Each row is where one point has got to under a steady rotation. How many steps took it there?
The counts run from 0 to 123.
[  7 -16  14 -19  32   2  29   0  11   6  -3   3  32   0  -3 -11  -6   3
 -11  -6  -7  17  -8] -> 82
[ 15   9 -34 -17  21   4  18 -13  -3   2   1  -6   7 -11   1 -23  -2 -14
 -37   1   7   0  23] -> 85
[ 30   5  -3  15 -12   2  23  -7  -9  -3  -9  -4  10 -18   1  -7   7 -27
 -26  12   8 -13 -14] -> 123
[ 10   2 -13   8   0  20   9   0   3  16 -12  -3  11  -9  -4   0  20  38
 -11  21  -3  11   9] -> 72
[ 27   0  25 -13 -14  -7 -17   1  22   9  -1 -14  21   9   3  22   2   4
  17 -17   1  21 -12] -> 0
[ 13  20 -10 -21   6  -6   1   4  34   9  -9 -15  21   2   9   2  18  -1
  -6  -1  -8  -3  22] -> 35
[ 11   4 -16 -19   2   4   7 -17  15 -11  18  -2  -2 -10   8  11  23   5
 -29  -5  12  -8  -6] -> 41
[ 22   6  -1 -13   1  10  -2  -3 -16  -7  -4   0  40  -5 -11  -7  -3  18
   5 -35  -8 -27   1] -> 64
[ 10  -1   7 -12  35   4  21 -10   1  -7  -7  15  40  -9   0  -4 -12   6
  -3 -14  -1 -10  -7] -> 81
[  9   4 -17   3  10   1  20 -16   1  35 -16 -11  15 -26 -13  -4   2  -6
 -28  17   1  -6  10] -> 117
[ 14  -1  13 -31  20   4  -4   3  11 -10  14   3  21   9   4  -8 -14  -8
 -11 -30   3  -3 -19] -> 48
[  0  18  -8 -19   0  12  -2   6   2  26  -6  -5  24  -4 -21 -10   7  25
   5   8 -19  -6  13] -> 67
[ 19  13   1 -12  -7  -1   9   2 -18  -5   6  -8  29   0  -5  -9 -28   2
   2 -31  14  -7  -8] -> 97
[ 29  13 -22 -17  -7  28  28  -7 -14 -11   5   8   6  -7  -2 -12  12 -16
 -17  21  20 -10  -9] -> 90
[ 28   9 -10 -16  -2  20  13 -11 -12 -14   8   5  13   6   4  -9  -9  -8
 -16  -7  25 -12 -14] -> 91
[ 17  25 -33 -12  -3   7  -4 -17 -12  12  -2  -9  10  -9 -11   9 -26  12
 -13 -22  11   1  14] -> 102
[ 12  -5  -5  -9 -21  37   6  -7  -8  35  -4   4   5 -10  -9   0  -4  15
  -1  19  -2  14 -15] -> 105
[ 14  15   2  -5  -7 -16   7  -4   6 -23   9   6  42   5   4  14  17  20
   3 -38  -5 -17   0] -> 31
[ 20 -15   9 -13   1  -2 -14   6  -5  31 -29  -5   3  20 -23  -7  33  24
  -4  -6  -8  21  10] -> 22
[ 10  23 -10 -13   7 -19 -27  -3  29  11   7 -15  18 -12   6   9 -15  -5
 -13 -26  13  -5  -5] -> 3
[ 11  23 -11 -12 -13   8  -5   8  -7  -8   0  -9  28  -1 -17  -5   8   6
 -10 -15 -13 -33 -13] -> 63
[ 22 -12  13 -29  18  16   9 -21   3  -5  -1   9  -1  -2  25  14  15  20
 -15 -16  10  12 -20] -> 43
[ 17   0  22 -43  21  11  -8  24  11  14   4  -1  24  12  -7 -15  12  -9
  -1   8  -8   7  -9] -> 50
[ 17  19 -14  -2  -8  -3 -14   1  -7  14  -1  -4  -1  -1  -8 -12  37   4
 -25  -4   5  -1  24] -> 24
[ 16   6  -3 -23   5  -4   1  18  29  13  -8 -13  24   3   1  -6  32   8
   2   8  -6  -3  14] -> 34
[  3  10 -24  20  22   1  20  -4   4  22 -13  -4   7 -24 -14  -5  -7 -13
 -37   2   8  -3   0] -> 118
[ 10 -15  23 -33  28   7   0  11   9   2   5   1  33  15  -6  -6   2  -3
  -3 -11  -8   4 -21] -> 49
[  7 -14  -7  25  21   0  23 -21  -1  16  -8   4   0 -14  -9  -2 -13  11
 -42 -15  23   5  -7] -> 119
[ 19   0   7 -37 -13  25  12   6  20  -2  10   3   4   1  -2   2  24  -6
  -8  12   2   1 -17] -> 45
[  9  10  -9  -7  19   5  29  -7  18 -10   9  -6  29 -13  -4  -8 -12   0
 -15 -11  -6 -16   1] -> 80
[ 24   2  11 -28 -17   6 -13  13  44   6  -7 -23  20  10   5  12   9 -15
  14   3   4   8 -13] -> 1
[  6 -15  10 -29  26   5 -15  -2 -25   9   3  10  14  19 -15 -16   4  16
 -10 -21  13  13  -7] -> 54
[ 16  22  -1 -21 -15  -6 -14  -1  38  17   2 -22  11  -5   5  13   1 -16
  -3  -8  11  -6   0] -> 2
[ 27 -19  33 -10   4  10 -13   4   2  16  -9   0  17   9 -23   9   6  11
 -10 -27   2   0 -26] -> 16
[ 19  23 -30  -8  -3  11  -9 -11   0  22  -5 -22   9  -9 -17 -15 -20  -2
 -16 -11  11   7  16] -> 101
[ 21   2 -13 -28  -5  30 -11   2 -12  20   6  -7  -2   5 -17 -23  14   6
 -13  16  -3  14   2] -> 56
[ 21   9   2  -5   7  -6 -19   5   1  16 -15 -10  17   2 -28 -11  28 -12
 -27 -16   2 -31   7] -> 19
[  7  -8  12  -7   7 -14   8  -3  16  -7 -17  10  36   3  10  12  18  22
  13 -28  -8   3  -7] -> 32
[ 25 -12  11 -15  -8  29  -5  -1 -19   4  -5   5  14  14 -13  -1  13  27
  -3 -19   1  -6 -20] -> 60
[ 10   7  -2 -19  10   7   7 -17   7 -11  18  12   4   0  17  12  21  16
 -26 -22  18   4  -9] -> 42
[ 15 -25  14  12  18  13  21 -13 -13  12 -15  13   2 -14  -1 -13   0   6
 -12   5  18  14 -24] -> 120
[ 22  -4   0  -6  -1  29   5 -20 -11  20  -8   4   4  -5  -8   1 -13  32
   2 -19   4  29 -17] -> 104
[ 18  -5  -7 -21  -2   8 -22 -12  24  38   6 -20  -7  -8 -14  13  13  -9
 -26   0  -1   4   5] -> 7
[ 17  14 -16   5 -10  23   7 -14  -9  10   4   2   6 -18 -15  22  -9  -3
 -19  -3   5 -23  -9] -> 107
[ 24   4  -2 -17   1  28  36   2  24   1  -6   3  24 -13  -1   0  11   2
 -15  18 -14  -6 -11] -> 78
[  8  21  -4   0   1  17  17   3  22  16 -14  -9  20 -25 -12   8  -7 -11
  -9   7  -6 -26  -4] -> 112
[ 22  16 -26 -13  -6  18  -1 -13 -21  -4   7  10  -5   9  -9  -3  16   9
 -26 -17  10 -18 -10] -> 58
